In the rows, 128 means zero.
These are runs of 6 systems, one row a step. Runs of the same system follow the same rule from any start.
lelu, path 1 (10 x 26):
[[114 120 120 120  92  92 103 113 172 122 142 132 133 149 169 153 141 152
  140  69  84 129 160  65 182 120]
 [101 106 104 104 145 139 136 135 127 122 113 212 144 160 125 144 134 181
   92 105 108 147 101 171  68 147]
 [109  85 123  54 111 120 128  98 156 125 137  64 164 106 117 125 122 164
  103 150 141  89 163 105 105 139]
 [131 128  91 140 162 125  90  73 121 140 147 153 135 127  53 161 119 105
   84 149 164 160  97 153 151 137]
 [180 111 175 124 104 147 145 100  96 155 121 105  99 103 124  86  85  92
  140 164 153 109 144 145  71 151]
 [143 180 119 154 135 148 111 148  88 133 132  91 132  72 133 140 143  94
  135 129 164 119  76 106 187  79]
 [131 141 175 170 134 117 129 183 145  98 112 167  76 162 149 119 113  90
  196 164 119 159 135 126 131 158]
 [157 146 108 135  86 137 150 129 116 116  85 128 142 142 191 125 184 139
  150  61  96  92 142  93 152 107]
 [ 45 128  99 124 164 129 130 199 162 112 111 158 147 153 133 129 135 165
  125 128 115 175 144 138 101 104]
 [124  84 120 110 122  89 138  92 161 121 142  94 133 169 118 145 145 155
   94 112  77  77 188 140 139 177]]
toz, path 2 (10 x 26):
[[121  91 110 108  85 169 108 101 126  95 150 110 116 173 142 141 166 150
  135 172 154 114 189 111 174 150]
 [ 97 172  81 163 195 101 155 148 134 135 124 126 126  96  88 103  97 106
  100 109 142 147 158 155  88 142]
 [159  88 144 161  70 183  84  92  86 175 120 121 111 153 156 121 140 120
  113 124 122 146 148 127 165  82]
 [121 196 111 146 138  90 153 163 126 104 180 161  97  79 156 128  94 128
  148  75 130 104 119 113 127 162]
 [163  90 205 143 130 119 103 132 120 174  88  96 132 143 119 137 126 101
  126 141  72 131  76 145 145  84]
 [128 152 118  86  91 121 162 121 165  72 149 187 136 151 158 124 152 173
  184 104 140 123 109  85 118 155]
 [ 97  95 147  94 179 112 110 171 125 142  78  80 165  93 104 147 117 125
   92 167 113 117 108 151  88 115]
 [135 106 104 112  84 148 152  69 163 100 165 120 128 196 111 115 170 158
  140 148 150 121 179 118 162 147]
 [ 83 149  85 140 181 122 117 155 123 144 111 144 141  71 104 113  78 111
   98 123 161 177 150 136  74 115]
 [171  89 134 147  77 174 103  79  74 154 156 111 100 155 147 136 145 129
  103 136 126 102 151 147 173 130]]
sed, path 3 (10 x 26):
[[152 152  91 190 129 147 112  83 112 146 140 172 120 166 103 135 160 108
  111 100 140 168 102 144 188 101]
 [139 184 124 145 114 119 146 150  97 150 172 111 117  57 164 115  98 128
  132  60 123  97 103 109 141 101]
 [119 130 154 117 126  74 145 128 182 106 182 113 127 167 111 157 148 155
  141 112  77 105  89 114 186 139]
 [ 77 111 133 109 101 148 121 165 133 125 173 200 105 149 173 129  94 189
  140 112 122 164 137 124 100 134]
 [105  83 106  67 145 103 107 128 122 123  86 114 170 103 134 168 132 163
   77 117 101  84 140 127  82 157]
 [ 89  98 133 104 141 155 133 155 144 105 140  82 124 142 101 111 127 132
  138 227 170 139 171 145 111 137]
 [169 100 141 141 128 122 121  71 134 158  62 159 128 135 100 101 101  84
  127 138 134 164 158 137  64 144]
 [155 152  93 160 147 169  97 112  62 129 112 119 127  99 108 148 155  83
  103 159 178 123  96 147 166 114]
 [176 183 173 154 119 105 173 134 138 129 125  87 116  97 131  87 118  80
  186 117 134 114 100  99 139 109]
 [148 140 132 168 110 120 118 111 144 121 135 178 113 192 137 155 171 126
  152  97  95 154  88 118 202 116]]
kos, path 4:
[[116 126 113 128 130  75  98  92 153 153 185 132 135 118 113 166 107 150
   83  62  89 127 114 109 170 128]
 [122 103 161 100 136 127 102 123 113 132 182 168 119 132 103 171 108 160
  104 153 118 123  41 164 124 154]
 [135 116 116  56 102 129 104  78 157  93 128 178 158 126 117 149 133 153
  152 143 173 147  85  80 115 144]
 [ 90 107 103 112 146 163  73 159 110 101  69 179 133 134 138 160 137 125
  131 184 164 177 139 122 104 134]
 [162 135 120 123 111 172 141 131  84  99  73 116 121 104 149  98 142  92
  159 174 187 106 162 119  93 149]
 [130 153 110 182 153 122 143 144 152 123  77  89 125 147 117  89 142  67
  155 138 135 157 196 114 144 103]
 [152 147 147 201 115 142 149 157  88 166 141 108  81 131 169  97 118 102
  130  86  93 113 163 154 146 104]
 [155 168 139 150 145  75 183 124 146 137 153  86 139 124 112 118 143 124
  121  68  77  79  88 139 157 118]
 [ 94 109 171 116 111 104 121 153 163 148 200 123 121 157 136 146 113 177
  124 104  71 134  96 125 166 105]
 [114 107 115  66 118 117 138 109 129 122 154 174 155 124 134 154 124 198
   90  94 108 100  87 140  87 158]]
dap, path 5, 10 rows:
[[ 81 106 124 114 120 127 149 134 176 166 161  80 158 146 120  88 125 172
  109 104 106 156 169 123 129  67]
 [134 101 117 136 144 108 139  95 114 173 144 109 124 109  98 116  82 126
   60 102 107 100 174 172  83 158]
 [117 148 104  97 161 114 156 103 144 119 184  87 154  94  57 129 127 133
  103 159 174 106  83 146 136 138]
 [143 118 146 124 110 127  92  78 135 129 179 164  90 112  97 130  73 102
  149 169 185 171 126 109 127 165]
 [144 157  91 127 139 159 101 123  76  94 104 207 130 109 137 162 147 120
  129 132 169 138  66 138 122 154]
 [128 150 145 120 116 129  98 179 124  85  85 119 118 105 174 145 139  96
  192 159 153 129 129  68 154 127]
 [133 104 126 141 105 141 125 132 139 104  69 169 122 210 168 135 184 138
  154 125  93 142 166 125 138 135]
 [113 143 131 162 140 148 160 191 112 157  81  88 140 133 160  87 148 128
  126 100  95 127 150 147 112  62]
 [143 107 144 152 136  75 140 106 157 156 130  60 130 146 115 127 134 118
  101  90  58  86 170 134 164 130]
 [ 98 122 149 125 141 124 182 134 154 154 210 119 129 155  85 100 106 174
  103 125 105 129  97 187 113 114]]
kos, path 6 (10 x 26):
[[126 156 110 123 148  83 189 113 195  81 155 111 139 173  81 118 168 137
  150 125 121 108 125 126 158 154]
 [ 96 101 162 128  97 149 104 159 131 177 141 166 116 138 164 115  90 163
  131 100 100 190 119 121 106  69]
 [145 129  83  88 134 123 129 106  90 106 103 111 162  93 134 168 165 150
   83 102 126  48 117 132 122 163]
 [ 85 114 160 106 152 122 128 151 178 121 169  90 121 131  80 113  99 126
  151 205 162 165 131 125 129 122]
 [157  95 106 135  78 150 113  66 116 143 105 191 118 156 159 120 125 138
  119  87 125 147 187 119  99 150]
 [126 168  97 147 187 139 121 149  87 133 106 105 150  77  88 139 139  96
   99 144 162 132  74 153 133  95]
 [161 109 186 133  92 104 109 119 146 111 146 102  84 139 152 136 108  99
  182 164 122 111 164  84 166 166]
 [120 162  90 164 148 140 174 133 135 114 116 198 129 189 116 108 164 144
  126  89 114 160 113 172 113 123]
 [142 132 169 107 108 135 102 161  99 155 104  91 146  61 177 130 111 123
  140 113 119 115  83  87 134  70]
 [102 124 102 119 152  95 147 145 154  74 145 107 119 170 121 158 163 149
  125 146 103  78 176 137 154 194]]
faki, path 7, 10 rows:
[[121 127 157 133  76 106 124 136 146 153 188 119  96 116 175 114  85 150
  150  75 101 124 169  85 146 118]
 [ 91 132  96 115 173  96 139 124 159 115 146 163 156 159  84 163 150 165
   87 103  94 135  77 162 133 136]
 [130 116 145  80  71 171 127 102 111 152 184 138 128  85 152  98  85 169
  133 129 175 141 113 104  94 108]
 [127 116  75 111 159  83 106  81 143  99 106 165 141 127  95 170 123 118
   93 120 132 115 161 128 110 206]
 [141 114 159 121 120 193 142 134  92 134 128 138 115 129 107  95 116 120
  140 206 185 153  94 169  81 120]
 [181 143 103 148 122 103 110  78 120 126  64 105 134 102 138 128 136  65
  132 102 133 110 177  90 137 148]
 [103 131 159 163 175 150 118 212 105 112 103 117 100 151 123 141 143 104
  145 196 124 143 106 169 142 121]
 [183 156 159 154  83 113 171 104 137 145 125  94 121 134 158  88 146 114
  168  77 101  98 134  97 158  98]
 [ 66 127 104 134 158 120  87 189 143 111 115 139 145 152 142 176 162 147
  116 121  93 157 112 118 178  95]
 [126 124 170 106  86 125 179 141 131 149 200 114 108 128 163  90  99 182
  139  92  95  89 133 139 103 133]]
faki, path 8, 10 rows:
[[ 90 100 108 146 161 104  50 132 149 129  82 132 129 130 114 164 107  88
  115 146 130 184 177  98 148 127]
 [159 148 167 177 138 143 175 153  83 157 165 114  87 129 124  95 111 112
  119 131 109  96 106 199 113 140]
 [150 163 118 113 126  97 111 100 159 116 104 110 168  95 116 141 156 101
  156 111 145 139  79  59 174  92]
 [103 108 156 154 114 138  92 183 102 118 150 182  72 156 183 155 107 145
  141 133  94 140 148 142 134 159]
 [165 152 121 101 124 119 204 100 137 120 118 127 169 145 117 104 175 160
  124  84 108  81  76 148 103 125]
 [ 78  95 109  84  97 164  68 139 134 118 127 120 143 120 156 150 127 156
  133 166 166 160 162  75 148 102]
 [127 120 124 153 150 104 171 126 133 137 138 137 101 152 118 102 103 136
  101 105  92 103 194 183  77 185]
 [128 128 121 106 136 155 129  94 138 148 123  83 175 115  70 112 150 118
  112 167 175 153  75 130 143  64]
 [122 134 125 163 118 106  79 135 107 139 149 137  79  86 167 140  64  93
  134 108 134 142 193  93 136 156]
 [156 144 153 144 175 101 165 136 135 119 116 142 134 154  79 136 148 115
  123 140  99 110  42 186 123 149]]
lelu, path 9 (10 x 26):
[[ 98 110 109 128 189 121 113 172 137 116  29 118 165 139 107 146 163 109
  110 156 109 145 135 150 106 117]
 [121 114  97 146 118 148 158 102 137 116 158  82 107 176 112 101 152 132
  118 152 142 110 225 151 152 145]
 [134 159 108 170 168  96 160 110 138 175 117 115 149 106  82  96 110 102
   90  66 105 148 116 152 108  93]
 [108 102 181 142 108 151 127 167 107 171 206  89  89 137 145 116  88 153
  118 149 106 124 132 164 138 105]
 [153 186 134 125 130  80 157 115 148 107 188 150 124 101 119 141 122 132
  149  79 121 102  51 106 156 146]
 [131  81 184  97  78 147  86 127 139 142 118 187 121 152 160 136 104 149
  160 139 114 180  95  98 112 104]
 [124 140  79  82 123 131 110 136  90  76 117 158 139  86 170 175 145 154
  121 122 155  79 129 100 116 185]
 [119  97 131  94 152 131 122 114 165 104  54 120 167 161  85 132 165 111
  141 197 149 158 119 122 113 120]
 [134 118  72 153 119 150 106  87  98 132 123 112 113 124 130 120 127  99
  100 132 168 121 233 127 136 155]
 [142 152 129 161 182 129 171 153 107 156  86  88 145 114  85  93 136  95
  102 137 120 121 100 186  96  99]]
sed, path 10:
[[106  86 135 122 150 160  75 161  75 168  93 117 145 112 134 161 124 138
   70 150 105 136  96 165 118  90]
 [154 143 120  97 114 128 174 103 136  83 135  80 128 105 120 102 135 113
  157 166 179  77 168 110 110 180]
 [119 112 155 164 158 112  94 133 163 149  85 159 128 164  90 126 120  86
  140 147 110 212 102 134 135  90]
 [181 140 106 146  81 178 131  97  49 133 130 143 103 112 179 125 140 123
  116 106 151  82 144 134 132 145]
 [108 182 115 131 182  77 149 167 176 105 115  93 162 102  94 132 143 108
  145 111 122 130  88 107 150 100]
 [142  94 181 148  61 157 128 118 129 157 170 130  87 188 167 105 127 153
  155 124 100 142 152 130 164 103]
 [101 166  59 126 165  97 134 130 132 101 119 193 142 106 130 156 130 146
  100  63 123 124 132 129 100 166]
 [ 98  91 164  93 116 150 123 158 126 162 158  50 150 110 126 122 121 166
  108 160 117 112 110 136 138  71]
 [132 118 120 124 125  91 138  95 172  90 141 156 103 154 113 124 100 115
  148 141 139 129 199 118 105 210]
 [112 102 130 127 158 166  91 145  89 163  98 165 147 120 105 142 120 134
   83 147 130 170  64 174  96  87]]
dap, path 11 (10 x 26):
[[ 78 126 115 124 153 117 166 181 145 147  97  74 161 119 135  96 130 155
  101 100  93 117 177 143  88  88]
 [140  94 130 126 132 103 146  77 150 159 152  51 136 144  84 109 121 122
   88 132 110  90 185 152 133 140]
 [110 148 105 140 161 122 167  98 152 147 200 134 131 130  55 100 102 139
   96 127 154 156 107 173 115 126]
 [165 136 149 130 136 123 101  94  92 149 164 131 105  69  94 143  73  85
  117 158 166 125  81 136 126 152]
 [135 162 106 104 122 126 106 112 128  76 161 194 120 117 128 173 142 136
  154 140 169 137  64  98 163 164]
 [129 119 159 110 103 154  90 168 106  99  87 183 109 119 183 136 116 119
  181 164 152 160 120  95  98 134]
 [137 126  90 125 103 152 110 134 102 103  47 141 151 149 184 151 193 132
  134 100 119 115 159  97 144 115]
 [ 83 128 127 151 148 116 153 202 159 116  85  86 127 157 154 105 147 123
  149 129  91 130 202 124 126 105]
 [156 100 143 155 123 127 172  97 136 164 104  77 136 184 105  88 155 121
   99 116  81 103 164 171 126 112]
 [106 156 125 164 162 104 157 130 147 174 187  88 133 120  83 106 109 134
   93  90 108 141 106 159 147  82]]
toz, path 12:
[[165  98 167 131 124 100 132 120  95 142 109 146 114 140 149 153 126 141
   99  92  55  70 105 170 110 168]
 [118 165 140 100 116 127 173 140 173 115 151 100 166 130 123 102 161 155
  168 119 135 135  62  95 150  66]
 [104  73 159  79 130 100  82 134 154 113  96 145 126 121 131 161  85 125
  136 172 121 141 162 104  84 179]
 [124 129  76 114 143 146 172  96 126 119 141 130 163 170  89 127 184 174
   73 117 127  99 109 184 130 131]
 [107 135 119 116 116 158 112 127 138 140 140  85 135  83 117  92  94 103
  153 172 199 166 167  86 125  87]
 [135 114  95 170 143 113  79 100  97 129 137 169  89 141 124 174 112 107
   88 116 111 119 168 154 147 194]
 [160 179 133 170 127 166 187 137  98 154 142 123 125 122 127  75 145 116
  139 108 146 131  76 160 129  68]
 [146 122 156 125  97 104  67 137 125 117  98 129 107  94 178 161 108  94
  171 125 119 130 147  53 157 139]
 [122 135 147 143 163 103 167 175 130 107 130 158 118 175 123 145 152 154
  122 118  69  99  83 189 120 159]
 [139 116 148  83  94 140 154 112 162 139  81  83 177 125 138  83 146 137
  161 128 136 137 126  82 104  71]]

Which system made each run below?
path 13 (2 x 26):
[[181 139 152  90 109 113 124  80 131  96 130 168 128  94 120 138 111 108
  170 146 165 120  67  90 116 170]
 [154 115 112 136 110 162 100 119  89  91  66 207 105 164 160 154 159 110
  146 152 142 145 132 129 117 168]]
 => faki
path 14, 2 rows:
[[ 89 104 121 125 155 121 130 169 126 166 103  64 162 116 136 133 136 152
   74 103  76 104 153 150 120  80]
 [116 120 105 115 114 133 167  84 165 116 195  97 118 159  91  93 125 148
  122 156 165 118 199 141 127 160]]
 => sed
path 15, 2 rows:
[[121 158  91  71 117 117 163 127 138  68 137 162 137  98 154 132 130 159
  153 115 160  92 135  94  88 185]
 [104  97 140 132 177 122  99 150 127 151  96  60 149 130  80 149 140 107
   88 181 113 129 117 162 147  98]]
 => toz
path 16 (2 x 26):
[[152 113 124 101 131 119  55  90  99 137  99 140 144  62 119 175  94  95
  107 142 164 129  94  96 127 143]
 [137 129 123 140 144 145 109 121 130  75 133 153  94 165  97 151 151  95
  160 208 171 142 128 138 161 182]]
 => kos
path 17:
[[114  99 145 170 147  96  87 163 116 147 113 155  90 150 160 163 102 118
  101 103  58 130 164 154 134 159]
 [139 144 117  94 107 159 207 123 130 110 155 123 156 157 130  94 179 188
  132 112 132  82  93 152 113 118]]
 => lelu
path 18, 2 rows:
[[111 125 136  75 121 125 132 160 155  73  84 184 153 152 152 149 162 161
  173 140 122 141  80 100 105 139]
 [ 88 111 112  82 116 176 129 185 113  94  79 128 150 127 176 119 155 162
  144 160 150 131 156 113  88 113]]
 => kos
path 19 (2 x 26):
[[106 123 189 148 146 125 110 215 107 129 150  97  82 118 149 145  99 116
  144 177 103 116 114 149 149 129]
 [169 172 127 140  98 111 166 100 155  87 154 153 117 164 141 121 169 126
  181  96 122 107  95  99 175 144]]
 => lelu
path 20, 2 rows:
[[137 137  74 153 120 190 126 128  74 112  94 150 138 163 143 139 204 132
  111 129 144 124 123 154 162 104]
 [111 122 158  99 124 111 142 189 140 123  81  77 139  87 175 103 108 130
  157 126 108 102 164  95  86 121]]
 => faki
path 21, 2 rows:
[[105  87 169 136 115 138  77 139 150 117 163 152  91 181 121 159 116 128
  159 188 129 177 124 125 170 140]
 [160 152  96 114 142 114 180  95 116 121  89 167 151 109 115 104 126 131
  110  86 134  99 114 154  50 165]]
 => toz
path 22:
[[133 178 124 123  88 145 164 161 111  99 135 127 116  93 195  96 131 131
  188 107 156 108 149  78 121 121]
 [115  75 133 118 143 101  86 122 160 130  42 141 154 178 122 160 155 122
  113 135  75 151 143 124 125 128]]
 => dap
path 23:
[[155 162 146 118  83 117 187 105 167 120 167 164 130 158 145  89 139 160
  177  76 119 131  93 104 130 120]
 [ 97 102 162  77 150 100  74 166 130 139  92 124 156  75 134 168  93 135
  116 141 112 136  79 102  94 116]]
 => toz
path 24, 2 rows:
[[102 107 136 159 161 145  79 184  76 133 143 112  89 127 131 174 117 115
   93 175 115 113 134 182 158 146]
 [175 185 145 132 120 102 201 113 155 116 141 113 131 112 116  77 126 111
  179 100 137 110  96 109 119 122]]
 => faki
path 25 (2 x 26):
[[ 93 144 142 124 149 127 117 174 153 102 164 106 134 140 106 155 157 138
  153 173 132 148  63 118 197  90]
 [142 137 147 145  74 115 137 119 140 150 168 174  97 136 185 105  95 148
  152  48  89 141 150 102 123 130]]
 => faki
path 26 (2 x 26):
[[122 110 135 110  96 102 161 126 177 107 139  88 129 175 150 114 159 157
  154 112  88  93 192  94 153 141]
 [ 97 130  70 141 151 124 120 102 140 149 127 186 161 151 103 136 140 160
   78  66 111 172 111 147 120  99]]
 => lelu
path 27:
[[134 100 137  45  83 136 120  88 145 111 111 156 164 107 149 132 125 165
  151 125 151 126 102  75  86 134]
 [111  92  78 118 127 157 112 112 107  99 115 165 115 162 132 148 142 143
   98 160 146 116 205 155 104 192]]
 => faki
path 28 (2 x 26):
[[111 127 117 136 164 103 144  96 151 150 193 146 127 135  58 126  90 141
   82 124 127 146 109 180 110 152]
 [160 142 125 111 113 144 101  75 106 157 154 152 136  61 105 121  81 112
  119 123 189 156  75 109 111 108]]
 => faki
path 29:
[[146 107 133 145 108 138  99 140  91 105 139 137  95 167 169 183 173 139
  123 126  89  79 133 141 191 162]
 [113 178 139 102 153 110 199 158 160 100 151 147 138 111 101  89 113 144
  164 127 149 134  70 136  78 129]]
 => kos
path 30:
[[102 140 161 139 137 127  94 210  98 149 117 113 111  64 180 131  80 117
  140 119 116 138 121 105 115  93]
 [158 136 145 132 127  79 158 103 157  99 171 114 115 170 109 151 157 130
  137 117  85  71 105 136 185 180]]
 => faki
path 31, 2 rows:
[[144 139 100 148  82 133 108  82 111 160 172 102 116  93 160 118 110 123
  116  72 144 119 182  86 171 107]
 [ 88 126 120 109 190  79 137 164 155  98 115 165 136 137  95 159 116 143
  113 136  97 129 106 162  83 179]]
 => dap
